128 stands for zero in the data rows.
Some points, one per row:
[133 145 144 150 135 100 124 154 139 145 115 153 111 100 144  92 133 145
 151  91 106 105 135 120 100 132]
[111 126 128 127 112 104 133 130 113 128 164 131 159 102 114 100 128 128
 130 102 164 108 111 132 160 137]
[173 140 138 145 175  98 120 146 182 138 159 149 158 102 181  93 135 140
 145  91 157 104 173 118 148 128]
[138 153 157 150 133 101 129 150 128 155 100 146 101  99 131 102 126 148
 148 108  98  96 133 132 108 122]
[168  98  95  92 170 160  95  91 165  92 135  94 141 160 165 165 171  94
  89 167 141 158 170  84 144  73]
[141 137 138 142 142 113 118 145 148 135 110 144 112 111 151 104 138 138
 143 101 107 119 134 105 101 110]
[109 124 122 132 111 163 128 131 118 128 111 129 110 167 121 154 119 129
 133 152 110 167 112 174 103 181]
[153 151 151 147 147  97 128 145 145 151 104 143 112  96 148  99 130 150
 148 104 112  96 152 131 116 126]
[123 147 145 150 131  99 124 153 134 143 106 152 105 101 133  89 135 144
 151  90 102 106 129 115  97 128]
[138 153 149 154 139 106 123 154 143 153 106 152 105 106 141 105 131 154
 155  99 106 109 137 138 104 143]
[113 122 125 127 118 111 139 119 114 125 150 121 152 109 115 111 125 125
 124 111 154 109 114 142 153 140]
[162 143 141 146 167  96 124 149 173 142 139 151 135 101 172  94 133 143
 149  91 137 103 163 120 131 128]
[112 165 168 163 110 117 132 160 105 166 102 162 106 114 108 121 126 161
 161 124 109 108 109 103 113  99]
[142 147 154 135 137 129 116 145 138 148 100 139 100 130 134 137 136 127
 137 135  92 140 139  91  98  97]
[ 83  46  44  46  83 221 215  50  88  45 162  51 161 224  88 215   5  48
  51 217 165 223  83 179 157 185]
[ 42   0   0   0  36 208 255   0  32   0 255   0 255 210  37 211   0   0
   0 217 255 203  40 197 255 193]
[111 138 138 138 111 122 129 137 113 138 109 138 108 125 110 122 123 138
 135 121 110 120 110 152 111 153]
[101 134 134 142 105 102 124 144 109 138 119 143 118 105 111  98 133 139
 144  97 116 109 100 139 110 147]
[148 130 135 124 144 137 119 127 143 130 105 123 110 137 139 145 141 121
 123 146 109 138 148  94 113  96]
[154  96  91  89 151 152  68  87 145  91 150  87 152 153 145 158 182  89
  84 159 152 150 153 120 158 114]
[123 148 143 146 118 122 133 138 116 150  99 135 101 121 119 128 123 148
 143 131 101 119 125 166 108 159]
[157 118 120 116 151 161 119 114 149 118 107 110 116 159 149 168 145 115
 112 168 116 158 156  81 120  77]
[139 132 130 129 139 119 122 132 138 134 117 133 113 120 141 117 131 131
 131 120 113 120 136 127 115 126]
[155  65  65  59 154 190  88  63 147  67 157  60 164 187 148 196 167  63
  60 195 162 187 156 116 164 106]
[143 159 157 154 141 105 135 153 134 156 104 155 110 100 134 106 124 155
 150 109 110  99 140 140 114 131]
[ 58  82  80  84  57 126 181  85  62  83 205  92 202 128  67 121 101  83
  87 119 206 136  58 157 188 172]
[144 124 120 131 142 137 117 137 148 126 115 137 111 139 151 133 147 131
 134 128 115 145 140  85 105  97]
[ 82  91  90  87  76 154 184  85  75  93 159  87 163 149  76 155  72  89
  88 155 159 143  83 165 165 157]
[142 136 135 132 139 141 126 130 135 137 104 129 107 139 137 142 131 134
 133 142 102 137 144  92 110  83]
[135 152 154 149 128 100 131 146 126 154 100 145 100  99 126 105 124 146
 148 104 102  93 130 140 103 130]
[ 79 171 168 177  83 109 109 179  91 171 149 183 142 110  89 103 128 174
 179  99 146 114  83 105 136 108]
[165 134 132 135 170 101 116 137 171 133 139 137 138 105 171  99 136 136
 138 102 137 105 166 116 136 119]
[138 148 149 145 132 118 135 141 131 147 106 143 103 118 131 123 130 151
 142 125 101 113 139 104 109  97]
[113 127 129 132 119 131 129 134 121 131 113 134 113 128 118 124 124 130
 134 124 111 131 116 141 110 143]
[ 70 121 120 126  74 105 139 129  77 123 171 130 164 105  81  97 127 123
 129  97 169 112  70 138 160 149]
[113 138 137 135 120 150 132 134 107 137 102 134 100 153 110 154 115 135
 129 156 103 149 113 174 106 171]
[135  82  84  79 134 177 134  79 128  84 181  75 185 172 131 181  87  81
  76 181 185 174 135 166 186 159]
[143 140 138 144 144 102 122 148 154 141 125 150 120 102 151  93 137 145
 146  90 118 107 144 120 111 127]
[147 127 124 132 151 128 118 135 156 125 123 136 117 128 159 124 146 131
 132 122 115 136 146  93 111 100]
[200  37  36  47 203 161  19  49 209  37 226  55 221 167 210 157 214  41
  47 157 221 171 204  69 210  80]
[ 94 101 102 103  93 161 156  98  90 101 125  95 126 160  86 163  92 103
  95 162 130 156  94 179 130 173]
[209  17  14  22 210 172   0  20 224  16 255  21 255 174 220 163 237  18
  25 163 255 174 210  69 255  76]
[101 139 139 138 101 118 126 136 101 141 138 139 140 119 100 121 136 141
 143 122 138 119 100 115 137 113]
[136 148 154 150 132  94 132 153 124 158 102 143 100 102 129 106 128 154
 147 105 102  97 132 143 110 130]
[159 175 175 170 155 126 140 167 149 175 114 167 116 123 153 129 138 172
 167 131 113 120 153 150 122 144]
[113 140 139 132 110 120 132 132 104 137 106 135 105 118 104 123 123 138
 134 124 109 114 107 163 114 156]
[ 99 121 122 127 101 122 133 126 106 119 125 129 121 124 109 120 123 128
 126 118 116 131  98 156 111 165]
[103 134 133 134 103 110 127 139 113 132 119 143 113 114 114 110 131 135
 138 106 116 119 104 146 104 158]
[ 91  88  86  86  88 220 163  85  91  89 124  80 121 215  87 222  60  87
  82 221 124 215  96 204 132 197]
[123 147 145 150 120 110 125 148 124 146 105 148 109 111 126 109 130 148
 150 108 105 111 121 119 101 120]
[170 104 103  90 173 157  89  97 167 100 130  95 134 155 172 160 169  83
  93 164 125 165 173  79 133  86]
[124 152 150 153 123 143 127 154 130 151 105 155 104 143 129 141 129 154
 155 140 101 143 125  83 103  88]
[136 150 149 153 136  98 126 149 136 151 106 149 102  99 136 100 129 151
 150  97 101  99 136 130 101 131]
[117 113 110 113 117 134 128 111 119 110 135 111 136 137 115 135 134 106
 110 136 130 135 116 129 137 129]
[111 156 153 147 112  97 130 147 104 151 105 147 107  98 108 102 125 154
 147 106 106  93 110 128 111 123]
[129 136 140 144 129 104 126 141 130 142 116 143 110 106 133 100 132 141
 144  99 114 106 129 122 111 124]
[108 155 154 151 105  98 133 152 102 156 102 149 109  95 101 106 123 153
 150 103 112  96 110 130 115 123]
[152 169 171 163 150 114 139 163 146 167 110 167 109 112 147 117 133 168
 169 118 112 112 155 157 118 149]
[115 154 150 153 112 100 127 153 118 154 116 153 118 102 117 101 129 152
 153 100 116  96 115 130 115 131]
[107 126 127 131 112 146 124 132 118 126 114 135 114 142 115 136 124 129
 137 133 108 150 102 165 107 175]
[ 99 135 136 140 105 125 128 138 107 137 116 141 116 123 105 119 123 137
 141 118 114 122 103 146 113 150]
[147  81  81  91 149 153  93  89 157  85 157  93 155 159 156 148 167  84
  88 145 154 160 146 104 147 108]
[133 127 125 130 136 182 122 132 138 126 108 130 105 185 135 184 143 127
 128 183 112 188 133 109 105 112]
[158 145 145 141 155 108 129 140 151 146 114 140 116 106 149 108 129 143
 140 113 114 102 157 119 119 112]
[154 151 151 147 149  97 132 147 149 149 107 146 111  99 143 103 125 150
 147 105 111  95 150 131 117 122]
[163 135 134 128 163 111 122 128 157 135 127 126 126 108 158 112 130 134
 130 115 126 104 163 112 130 106]
[152 153 153 149 149 100 131 147 146 151 106 148 109  98 143 103 125 151
 148 105 112  95 150 132 116 125]
[173 128 127 136 175 105 113 138 182 131 157 139 153 103 177  97 137 134
 135  89 153 105 176 115 148 122]
[ 90 123 123 129  87 111 132 135 102 127 132 132 128 111 102 104 128 126
 133 104 129 114  89 149 123 154]
[ 83 105 104 109  82 130 146 115  94 108 144 114 140 131  95 123 112 110
 115 122 142 133  81 157 133 164]
[159 131 134 128 162 116 124 129 155 130 124 126 121 112 156 117 136 129
 130 117 123 109 161 105 122 101]
Here are 16 more points, each followed by its number:
[142 135 131 134 145 145 125 138 146 132 111 138 107 145 145 141 142 135
 137 141 107 149 138  85 106  89] 0
[119 147 145 151 125  98 125 150 130 149 108 156 107 108 131  92 134 147
 154  96 111 105 124 116  96 118] 1
[ 81  87  86  82  78 157 180  84  74  85 152  81 154 156  76 163  70  83
  82 163 159 155  82 175 160 170] 2
[104 129 131 131 104 119 129 131 106 128 116 134 114 119 106 117 125 132
 132 117 117 121  98 145 112 148] 3
[136 142 144 149 133 112 126 149 136 144 105 148 104 112 138 108 131 146
 149 104 105 113 133 106 103 110] 4
[100 131 129 124  96 113 143 128  92 130 120 128 120 110  92 119 116 131
 128 121 122 112  94 163 127 152] 5
[150 146 143 143 151  99 122 148 155 142 155 147 153  98 158  92 130 144
 147  95 154 100 153 126 148 127] 6
[167  98 101  98 166 158 100  95 162  98 130  94 137 158 160 161 168 100
  95 164 134 154 168  84 138  74] 7
[110 122 120 125 112 110 131 126 115 121 145 128 143 112 115 109 129 118
 124 106 141 114 114 131 139 138] 8
[149 166 161 165 155 110 131 173 157 161 123 172 119 118 159 108 140 163
 170 105 120 121 147 145 114 156] 9
[131 153 153 149 128 115 130 150 122 153 103 146 100 113 122 115 126 157
 148 119 106 109 124 105 107  98] 10
[150 137 137 138 149 115 123 137 151 137 117 139 117 116 151 114 133 140
 136 117 117 117 146 105 120 105] 11
[120 153 147 146 118 110 128 141 111 145 101 144 104 110 110 117 122 144
 137 117 102 109 119 157 110 147] 12
[167 166 168 162 171 105 141 160 161 168 125 160 134 104 158 104 129 162
 164 109 131 103 168 146 135 140] 13
[ 59  27  26  32  59 205 221  33  64  26 202  35 196 206  66 204  24  24
  35 199 197 215  59 188 184 198] 14
[113 128 131 126 112 174 154 125 107 129 122 124 125 173 107 177 107 128
 125 177 123 170 113 186 131 180] 15
Which two of these numbered points are nearest to each point below by angle, seen from the average point of the first points? Their numbers follow each, nearest first.
[140 135 141 148 135 112 123 150 146 136 108 149 106 108 140 103 136 140
 146  99 105 116 134 104  93 111] > 4 1
[154 138 139 136 155 120 126 137 155 138 117 140 117 117 152 117 136 138
 138 119 116 118 155 108 115 107] > 11 4
[134 138 139 149 130 120 124 150 139 139 107 150 105 121 141 112 134 144
 147 105 109 125 130  92 100 103] > 4 10
[140 132 128 139 140 155 122 138 146 124 110 140 108 158 148 150 146 128
 137 146 106 162 137  75 100  88] > 0 7
[138 140 140 149 135 113 122 151 144 138 110 151 107 113 145 106 134 143
 147 100 109 119 134 101 100 110] > 4 1
[ 90 135 134 131  88 104 141 128  78 133 138 130 140 103  77 111 122 134
 131 112 139 102  86 148 143 138] > 5 8
[ 57   0   0   0  56 255 255   0  65   0 200   0 195 255  66 255   0   0
   0 255 200 255  57 208 188 220] > 14 2
[144 146 149 148 140 104 127 147 141 144 107 144 104 102 142 104 131 145
 144 102 108 101 143 117 106 118] > 4 1
[117 163 168 161 116 132 129 155 110 165 102 156 105 131 113 132 119 167
 161 136 106 131 117  99 109  92] > 10 4
[146 137 133 131 142 142 127 132 138 135 102 128 104 139 143 146 139 135
 128 147 107 140 148  91 107  84] > 0 11
[124 149 148 145 121 110 130 142 118 147  97 142 104 109 118 116 123 147
 144 117 106 106 121 151 106 145] > 12 1
[160 107 108 102 157 150  96 100 152 108 128 100 130 146 151 153 168 103
 105 154 129 144 159  99 135  92] > 7 0
[114 134 138 133 111 194 144 130 108 135 117 129 117 196 108 199 116 132
 131 196 121 186 115 188 125 184] > 15 2
[131 147 151 144 122 113 137 147 117 153  96 147 102 109 121 116 123 149
 146 115 104 112 123 155 106 148] > 12 1
[ 40   0   0   0  42 255 255   0  53   0 245   0 240 255  50 255   0   0
   0 255 237 255  45 206 234 218] > 14 2
[ 93 132 132 132  95 105 140 129  85 132 118 127 127 108  89 116 120 133
 124 115 129 106  93 154 129 144] > 5 3
[138 126 121 129 143 148 120 132 148 122 117 131 109 147 150 145 146 129
 129 144 110 153 143  76 102  88] > 0 7
[161 150 150 143 160 102 131 144 157 150 117 145 120  97 151 101 128 146
 145 107 117  97 161 127 121 120] > 13 11
[125 155 152 146 124 109 128 144 117 150  98 145 102 109 119 112 122 152
 147 116 105 103 118 150 108 144] > 12 1
[163 170 165 167 168 119 139 167 167 168 128 168 135 118 164 119 140 172
 167 120 130 118 162 134 133 133] > 13 9
[123 155 158 154 123 129 127 154 117 158 100 158 102 125 118 131 122 157
 155 134 103 124 123  98 100  92] > 10 4
[127 151 156 150 129 113 133 146 118 154 101 150 104 114 123 115 128 154
 150 121  99 104 127 110 104 101] > 10 4
[ 73  83  86  82  74 147 180  80  70  80 165  78 162 152  68 154  82  84
  79 155 165 149  74 178 170 170] > 2 14
[135 146 143 140 133 165 126 141 128 145 104 137 105 168 129 169 133 143
 141 172 108 159 133  76 114  74] > 0 10
[134 155 157 152 127 224 132 152 128 156  98 152  98 226 127 230 127 152
 151 227 104 217 134 198 107 196] > 15 0
[132 155 156 159 135 120 123 162 142 154 110 165 110 122 147 116 134 155
 158 111 105 129 134 156 101 160] > 9 13
[ 89 110 108 118  93 139 137 118 101 110 131 116 126 139 104 132 116 117
 117 129 125 145  92 160 120 174] > 2 14
[154 121 125 124 154 114 123 127 158 124 177 129 172 117 159 114 123 124
 125 112 173 122 156 136 171 140] > 6 13
[ 70  96  96  93  69 127 169  89  70 103 166  92 174 126  62 135  99  97
  93 133 171 125  70 166 180 159] > 2 14
[140 126 124 131 145 142 117 130 151 124 115 135 111 145 150 135 148 125
 130 137 113 150 145  77 103  93] > 0 7
[ 90 118 120 117  90 124 148 114  84 122 134 113 134 121  84 128 109 116
 116 127 134 120  89 165 141 158] > 5 2
[121 150 152 146 120 122 131 145 113 147 101 144 103 122 113 127 120 147
 145 128 103 119 119 153 109 149] > 12 3
[133 146 142 144 136 109 127 145 134 143 105 147 104 110 135 110 131 144
 147 110 102 111 132 106 106 105] > 4 10
[ 77  97 103  96  73 128 169  94  64  98 164  96 169 131  67 132  99  97
  95 139 169 128  73 164 173 161] > 2 14
[144 137 135 134 142 138 127 134 136 138 102 132 104 137 141 143 137 137
 131 144 107 137 146  91 109  85] > 0 11
[191 126 131 136 190  98 107 138 198 132 204 142 197 102 199  94 136 134
 138  92 198 110 193 115 192 124] > 6 13
[112 126 124 128 111 120 137 127 115 125 129 130 126 116 114 116 120 125
 127 116 127 120 111 147 124 152] > 5 3
[ 99 125 124 135  96 118 127 133 109 130 121 135 115 117 105 111 128 129
 136 104 115 126 101 147 110 155] > 3 5
[127 144 148 145 125 129 131 141 117 147  96 145 103 127 118 130 122 143
 143 138 101 127 122 169 104 157] > 12 3
[119 127 128 125 118 108 135 121 113 124 165 122 165 104 113 110 121 126
 124 110 164 104 119 141 171 135] > 8 6
[147 129 128 128 147 111 113 123 140 129 149 124 149 110 141 116 131 126
 123 116 152 108 150 114 152 109] > 6 11
[180  93  94  90 183 149  88  92 176  92 147  84 155 143 176 150 166  94
  86 153 152 145 180  90 158  82] > 7 0
[108 145 148 152 110  96 121 157 115 141 114 149 107 104 113  92 135 148
 150  91 109 105 109 119 102 131] > 1 4
[ 85 123 123 128  86 109 138 129  90 125 139 130 136 111  89 107 124 122
 128 105 138 114  88 147 133 152] > 5 8
[175 134 128 140 178 103 114 142 182 135 160 138 157 103 182  92 139 133
 139  87 153 110 173 113 148 123] > 6 13
[ 59  24  20  19  58 210 253  18  50  23 208  10 206 212  54 211   0  24
  19 214 212 207  57 197 210 195] > 14 2
[105 129 130 139 109 110 124 136 113 137 118 139 112 114 115 106 134 137
 139 101 116 115 107 147 108 154] > 3 12
[131 146 149 145 127 126 131 143 126 148 103 141  99 124 124 131 121 146
 142 132 102 124 129 152 109 147] > 12 10
[126  90  89  86 125 166 150  84 120  90 146  84 147 163 121 170 113  87
  87 169 144 159 127 123 152 115] > 14 2
[156 101  96  96 156 147  92  99 155  95 140  99 141 148 155 151 170  97
  97 149 140 150 157  97 139  92] > 7 0
[ 96 114 116 118  95 124 141 119  96 116 134 119 131 128  98 124 113 119
 119 124 132 128  96 155 126 155] > 5 2
[152 128 125 133 157 116 114 137 167 131 124 138 125 117 161 106 139 129
 135 104 124 118 154  99 117 107] > 11 6
[156 140 134 131 162 105 123 132 155 140 117 133 122 104 154 114 132 139
 131 112 120 103 160 113 123 108] > 11 13
[128 150 151 148 122 109 131 146 119 149  99 147 100 110 121 113 122 150
 145 112 101 105 125 148 107 142] > 12 1
[ 73  49  46  42  70 220 207  40  65  47 162  39 170 217  70 218  21  48
  44 223 163 215  72 199 174 192] > 14 2
[191  43  37  34 193 196  32  34 192  40 190  37 190 200 191 203 226  37
  38 205 192 197 195  68 196  63] > 7 14
[185  42  43  36 186 228  44  34 180  39 165  33 169 230 181 232 243  39
  34 235 165 226 188  60 174  52] > 7 14
[104 130 132 135 105 111 133 138 118 130 122 138 120 114 112 101 126 131
 138  99 119 116 107 142 109 147] > 3 5
[141 150 145 143 140 109 126 144 143 146 110 142 111 112 145 109 127 148
 143 106 111 106 143 107 110 111] > 4 11
[108  86  92  89 108 156 138  88 104  90 157  92 159 159 105 156 138  89
  89 160 157 159 108 124 159 126] > 14 2
[112 146 149 154 115 100 120 156 125 149 108 161 104 100 119  96 132 153
 155  94 106 105 117 115 101 120] > 1 4
[144 147 151 145 141 107 128 143 139 143 103 136 105 102 140 111 128 143
 141 112 105 100 145 112 108 110] > 4 10
[121 142 141 147 122  98 124 154 127 145 106 155 109 101 127  93 136 147
 153  88 107 105 121 135  95 138] > 1 4
[110 165 166 159 111 117 130 160 105 166 103 156 108 116 106 116 120 165
 161 120 107 113 115 109 113  99] > 10 1
[113 143 143 140 112 105 134 141 109 143 104 140 106 101 105 112 121 139
 139 112 106 105 115 147 110 143] > 12 3
[ 96 127 125 131  93 114 134 129 100 128 126 130 124 113  97 111 124 129
 132 108 123 117  97 149 122 152] > 5 3
Here are 16 other points, each followed by its number:
[105 122 121 117  99 132 149 118  97 118 126 114 130 131 100 136 108 116
 116 136 129 128 104 148 134 141] 0
[148 144 147 145 146  98 128 141 141 147 112 139 115  98 145 105 129 140
 138 107 116  97 148 121 117 117] 1
[143 134 129 139 145 117 122 142 150 133 112 143 108 117 149 110 140 137
 141 107 109 124 137  95 103 104] 2
[102 146 148 141  99  96 131 142  97 148 113 143 113 106  97 104 125 146
 142 109 117  99 101 138 124 136] 3
[120 126 123 128 119 124 108 126 122 125 140 129 139 121 122 116 149 126
 127 119 142 124 119 108 138 110] 4
[100 128 131 128  98 123 137 128  98 129 118 131 118 129  99 125 115 131
 129 128 122 126  97 151 124 153] 5
[135 127 130 139 137 152 122 138 150 130 111 140 111 149 149 141 145 134
 141 140 107 154 136  77 101  86] 6
[120 152 151 152 119 136 130 150 120 153 105 149 103 134 118 136 128 150
 151 135 105 135 118  93 105  91] 7
[115 137 138 134 114 135 132 132 115 139 103 131 106 134 113 144 116 138
 137 141 105 132 114 170 113 165] 8
[137  95  94  97 138 137  85 101 147  94 153 105 149 141 148 136 169  98
 102 132 150 146 138 116 141 127] 9
[128 151 153 159 134 153 124 157 141 153 108 161 101 158 139 148 141 152
 159 144 105 159 129 169  98 177] 10
[124 124 128 135 127 119 126 133 133 129 118 137 113 125 135 114 125 131
 135 112 120 127 124 129 111 141] 11
[112 144 143 142 110 109 127 140 112 139 106 142 108 108 108 106 125 140
 145 107 107 108 112 141 108 141] 12
[138 149 151 145 137  99 132 150 132 148 100 145 103  99 132 104 127 151
 150 108 100  95 139 124 103 116] 13
[183  72  71  65 181 180  73  70 176  71 157  64 160 181 175 186 194  69
  67 188 158 176 183  74 162  70] 14
[154 146 149 147 154 100 123 149 156 144 115 152 121 102 156  95 136 146
 148  98 116 106 156 125 117 127] 15
The same question for these:
[103 125 126 129 103 123 135 129 107 125 124 131 122 121 106 121 120 127
 129 120 122 124 103 154 120 159] > 5 0
[107 178 179 174  99 143 123 176 101 180 107 174 115 140 102 148 115 177
 175 149 112 139 109  90 118  82] > 7 3
[114 132 131 133 112 160 132 130 108 135 102 130 103 154 110 163 115 128
 128 163 107 150 114 181 115 175] > 8 10
[ 65  55  57  55  61 176 206  53  63  58 183  50 181 178  56 179  48  55
  52 178 182 172  64 189 186 180] > 0 5
[ 97 118 119 125  99 130 132 130 106 121 121 129 118 134 105 123 122 123
 122 122 120 138  99 159 112 165] > 5 0
[114 167 172 167 114 147 128 161 105 169 104 160 106 146 109 146 115 173
 168 151 108 149 115  89 112  82] > 7 6
[115 157 156 162 113 135 123 164 120 156 108 166 108 131 120 127 132 157
 159 123 108 136 113  87 100  94] > 7 13
[113 146 141 144 112 100 124 148 115 143 111 144 109 102 113 100 128 143
 147  96 106 104 111 134 105 139] > 12 3
[117 149 150 148 117 103 126 150 118 152 104 149 105 108 115 104 129 152
 151 105 105 100 120 139 109 139] > 12 3
[ 91  86  85  80  86 175 180  79  81  85 141  78 145 173  86 177  60  85
  81 180 142 171  90 174 152 168] > 0 5
[120 161 162 160 119 121 132 155 112 164 103 157 105 128 117 129 119 157
 159 129 103 123 118  97 106  95] > 7 13
[161  45  44  51 163 160  39  51 174  43 232  51 226 161 170 151 189  48
  52 150 227 163 163 103 221 111] > 9 14
[ 98 149 148 144  98 101 132 141  95 149 133 145 137 100  92 105 127 148
 146 108 135  98  99 129 138 122] > 3 12
[122 137 137 140 126 106 132 141 127 137 113 141 114 109 126 103 129 139
 142 104 115 110 123 140 112 146] > 12 11
[115 130 130 123 110 153 135 127 109 129 103 120 110 154 107 160 109 130
 126 157 106 147 111 178 115 174] > 8 5
[152 149 152 153 156  96 122 159 161 147 118 158 124 101 160  87 140 151
 155  89 117 109 156 128 116 139] > 15 1
[140 164 163 158 137 137 131 163 135 163  97 157 102 136 134 144 133 164
 158 145 105 132 140 172 109 161] > 10 8
[118 143 139 147 119 182 122 150 135 146 110 149 103 184 130 177 132 144
 147 170 109 187 121 181  99 192] > 10 8
[152 144 149 146 151 100 125 138 141 144 111 139 110 105 147 106 122 141
 142 106 111  96 153 124 116 111] > 1 15
[130 154 153 151 127 128 129 152 122 152 101 148  99 124 123 133 124 153
 150 131 103 125 127  99 103  88] > 7 13
[123 149 151 154 117 136 121 159 128 151 111 157 107 137 127 134 135 155
 159 133 101 144 114  84  97  94] > 7 6
[ 81 126 124 127  84 104 151 127  85 123 218 126 215 105  87  99 128 125
 127 100 216 103  83 135 212 139] > 4 0
[ 83 162 164 142  82  93 118 155  81 153 151 152 144 100  79 104 133 141
 152 105 142 105  83 124 149 135] > 3 12
[ 92 148 149 147  89 100 136 142  86 145 130 139 127  97  84 104 129 144
 141 105 130  94  92 134 134 129] > 3 12
[ 55 123 119 130  55 102 143 130  64 124 212 130 209 101  64  93 130 124
 131  97 203 108  53 137 199 142] > 4 0
[ 84  90  89  85  83 168 169  86  81  86 142  83 148 163  78 169  78  89
  86 171 143 163  85 180 153 177] > 0 5
[132 154 153 147 130 124 134 140 128 148 102 145 102 123 128 125 127 146
 143 129  99 118 132 101 105  92] > 7 13
[ 54  40  42  40  50 170 252  39  51  41 225  40 223 172  54 171  28  37
  41 172 225 170  52 176 226 177] > 0 5
[155 141 139 146 161  98 123 151 167 141 125 150 124 101 165  91 135 147
 150  95 123 105 156 121 119 126] > 15 1
[131 151 156 148 128  98 131 151 119 156 100 144 100 103 125 111 127 151
 149 109  99  99 132 116 107 115] > 13 1
[115 179 182 177 113 123 112 176 107 181 119 175 123 123 110 132 104 175
 173 131 123 121 114 107 126 103] > 7 3
[120 119 119 126 124 116 132 128 128 119 155 129 150 117 134 108 123 122
 124 107 150 122 119 142 139 150] > 4 0
[179  82  80  77 176 183  83  72 171  79 150  73 153 180 172 184 188  78
  74 183 147 174 178  76 150  67] > 14 9
[150 151 153 143 147  97 125 145 145 146 112 144 112 101 145 105 127 141
 142 106 112 100 149 124 112 120] > 1 15
[114 137 137 141 112 139 127 141 114 141 105 141 105 135 114 139 123 137
 137 136 105 137 116 155 108 155] > 8 10
[147 146 145 142 148  99 125 142 145 144 107 142 109 101 145 108 125 143
 144 109 111 100 149 118 117 111] > 1 13
[182  76  73  69 182 173  76  70 176  69 153  73 158 174 177 181 191  72
  67 182 159 174 184  77 162  64] > 14 9
[116 142 141 139 113 125 132 137 111 142 106 133 107 126 110 134 122 141
 136 130 106 123 117 166 107 158] > 8 12
[145 126 124 125 144 162 122 126 143 126 107 125 107 159 148 161 151 128
 125 162 110 162 147  82 107  78] > 6 14
[149 131 127 123 149 160 125 122 143 128 106 121 103 154 140 163 143 125
 122 164 109 154 148  79 110  75] > 6 14
[171  95  98  91 168 173 100  92 159  96 129  88 132 173 161 177 170  94
  92 178 130 167 168  77 137  69] > 14 9
[120 143 140 145 119 107 126 149 126 146 112 147 113 106 123 105 128 146
 149 102 111 110 121 141 105 145] > 12 13
[142 134 136 140 138 119 123 140 143 136 108 142 108 118 141 116 134 138
 140 111 107 121 140  99 105 104] > 2 13
[131 151 150 147 129 105 132 144 123 149 101 145 100 108 126 110 127 149
 147 108 102 102 127 124 106 117] > 13 12
[130 155 151 150 126 103 131 149 125 154  99 144  99  97 123 104 123 147
 146 105 105  91 130 121 108 117] > 13 1
[148 152 152 148 146  98 129 144 143 152 102 145 109  95 146 101 127 149
 147 102 110  95 149 129 114 124] > 1 13
[116 126 130 129 110 163 137 125 106 125 103 119 108 162 106 165 107 128
 121 167 109 156 111 186 114 175] > 8 0
[144  98 105 101 143 132  86 100 142 102 149 102 151 129 146 133 162 102
 103 132 148 133 142 120 153 118] > 9 14
[ 99 150 149 147  95 110 132 146  92 149 118 144 125 107  95 116 119 149
 146 113 125 106  98 129 128 120] > 3 12
[182  75  73  65 180 176  73  71 175  72 158  64 160 176 174 184 192  70
  68 185 160 173 182  75 161  72] > 14 9
[ 56  35  37  39  55 177 220  41  64  37 210  45 209 178  61 172  49  39
  46 172 208 182  57 177 202 187] > 0 9
[131 157 161 155 134 146 127 150 127 157 102 149  98 142 128 150 130 156
 153 151 103 140 136 174 105 171] > 10 8
[138 139 138 137 142 136 144 138 138 140 127 138 133 135 137 132 115 137
 141 135 130 136 139 158 130 158] > 10 8
[165 146 148 150 163 100 125 156 172 144 138 155 129 104 174  91 136 155
 154  93 133 103 158 120 125 137] > 15 1
[ 74  83  82  80  74 151 182  79  65  81 166  76 165 151  68 155  80  83
  76 155 170 146  75 181 176 169] > 0 5
[163  83  82  88 165 140  57  88 167  84 186  92 184 144 169 141 180  84
  90 139 183 144 166  86 179  91] > 9 14
[164 138 133 144 164  97 118 145 173 135 140 149 140 101 172  90 134 143
 142  90 135 108 168 116 129 127] > 15 1
[125 133 136 139 121 140 131 135 125 133 108 133 109 140 121 141 117 136
 134 139 110 137 121 164 111 160] > 8 10
[156 148 146 141 153 103 125 139 146 149 107 143 114  99 148 103 122 146
 144 108 115  96 158 124 119 117] > 1 15
[160 109 110 105 160 153 108 106 155 111 124 105 126 151 155 158 154 108
 107 160 126 150 159  86 132  80] > 14 9
[ 42  44  41  42  41 148 255  37  35  38 255  35 255 151  33 157  54  39
  37 154 255 147  40 178 255 167] > 0 5
[104 140 138 147 111 103 120 145 117 136 117 147 112 104 118  95 135 139
 146  95 110 109 107 140 101 142] > 12 3
[152 155 156 159 158 105 124 161 159 158 129 165 121  98 162  98 135 158
 163  95 120 107 155 137 114 144] > 15 1
[113 137 141 137 114 127 135 133 115 139 100 135 104 126 108 132 119 139
 136 128 103 120 115 163 108 160] > 8 12
[152 128 127 124 148 146 120 124 145 126 106 121 110 143 144 148 138 125
 123 149 111 140 148  90 113  84] > 6 14
[ 82  62  60  57  80 217 193  51  75  60 146  50 153 216  74 222  34  56
  56 222 155 212  81 201 157 195] > 0 5
